In the data rows, the value 128 means zero.
Some points, one per row:
[121 117 131 123 113 120 123 134 112 140 150 129 100 113 139]
[ 84 104 213 151 147 143 116 117 188 143 131 118  95  73  78]
[117 109 107 101 118 145 137 140 143 104 121 146 154 138 117]
[134 121 107 105 100 106 144 150 144 132 120 112 128 152 155]
[112 202 217 181 143 104 115  75  66  64  92 132 166 145 133]
[ 81 130 136 191 115 150 101 121 148 140 142 121 111  92 102]
[156 187 171 128 137 125  82  62  67 115 136 149 155 166 140]
[101  83  83 126 153 169 166 125 112  95 136 194 177 119 104]
[136 132 128 112 154 191 158 119 108 117  79 100 123 131 142]
[108 114 112 104  98 142 131 151 148 117 102 125 151 163 115]
[141 129 117  97  87 107 132 140 157 151 114 100 135 162 147]
[166 160 136 122 108  88 109 129 150 151 150 127  97 102 147]
[177 144 128 121 106  81  96 119 167 161 151 134 116 109 136]
[183 172 166 133 132  97  58 110 173 165 157 142 115  81  90]
[114 110 189 229 143  81 133 145  60  74  75 136 140 169 150]
[ 87  60  79 114 168 148 164 139 114 106 120 148 172 148 107]
[148 120 109  94  90 114 162 164 155 135  88 104 162 185 147]
[121 106 102 107 106 115 127 159 136 134 144 135 115 115 157]
[109 104  97  96 127 160 140 136 141  88 113 162 179 146 105]
[126 122 126 121 108 105 131 136 135 139 134  96 117 140 156]
[103 115 120 110 121 122 140 148 136 137 126 118 112 132 138]
[134 107 106 102 101 101 131 153 151 148 139 112 114 121 162]
[158 184 128 145  97 128  72  83 118 147 134 134 131 108  66]
Here are 12 more points, each followed by its number:
[154 127 118 115  90  85 131 148 161 151 123  87 108 162 180] 0
[119 115 136 165 158 165 148 149 113 109  84  75  90 133 151] 1
[199 158 156 132 123  96  55  92 157 166 139 155 133  81  97] 2
[206 173 150 121 102  97  57  88 146 160 160 148 129  89 119] 3
[ 81 134 158 177 143 105 133 155 143 138 119  90  83 101 115] 4
[154 167 121 131 110 149 107  97 115 134 122 115 109 107  85] 5
[119 152 191 134 156 131 115  73  67 110 118 159 170 175 148] 6
[124  98  95  93 116 156 156 150 115 113 149 154 122 121 114] 7
[123 153 159 166 127  93 124 160 149 131 123  84  80 109 157] 8
[151 173 134 109 155 196 144 103  91  80  95 153 148 133 110] 9
[130 126 142 131 102 101 115 138 127 137 146 119  95 123 158] 10
[100 116 120 107 128 140 150 145 134 131 119 112 110 146 148] 11
Which two of these numbered points are nearest to each point below by angle, seen from the average point of the first points? Their numbers follow each, nearest first.
[122 134 139 130 101 110 121 134 121 132 138 126 111 127 149] > 10 8
[ 99  85  92 109 132 154 153 153 138 140 118 101 109 146 165] > 11 1
[ 54  98 126 159 152 120 121 110 137 164 138 144 108  92  44] > 4 5
[101  94 100 130 139 148 151 123  99 121 161 163 126 117 118] > 7 11
[ 97  99  85  87 129 164 174 151 106  85 125 177 165 123  93] > 7 9
[117  99 127 177 176 180 136 137 106 110  83  77  89 125 147] > 1 4
[177 174 136 121 113  77  83 122 145 158 164 130  92 111 159] > 3 10
[ 98 110 120  94 103 135 154 145 150 139 109 102 145 164 150] > 11 0
[167 142 121 117  85  83 123 147 151 150 137  86 107 157 176] > 0 10
[126  96 114 124 108 110 105 129 150 151 153 127 102 121 120] > 10 0
[ 62  36 135 152 158 116  99  99 175 201 147  92  98  50  95] > 4 8
[133 124 128 121 106 104 124 119 143 151 158 142 110 108 139] > 10 3
[142 145 135 144 119 110 104 114 140 124 130 149 138 108 107] > 2 3
[185 176 122 136  97  79  60 121 153 173 162 144  89  81 129] > 3 2
[ 73 110 158 223 189 134 106  92  71 122 171 127 112  76 113] > 4 6
[ 99  88  98 148 150 152 147 115  78 119 189 189 121  95 104] > 7 9
[109 112 104  91 102 135 169 138 145 116  91 101 155 174 130] > 11 0
[148 153 137 144 119  88 109 140 151 143 139 105  94 110 159] > 8 10
[176 142 112 112  87  93 140 162 149 145 105  96 160 178 132] > 0 3
[ 89  91  89 115 147 171 138 160 102 102 139 179 165 122 119] > 7 9
[148 207 169 134 119  80  55  99 161 152 152 119  80 109 180] > 3 10
[127 107 136 141 148 144 146 130 120 106  93 106 153 139 132] > 1 9
[157 167 116  94 165 232 178 109  70  42  78 157 166 155 115] > 9 6
[153 141 126 127 102  90 123 148 145 142 134 104 112 157 168] > 0 10
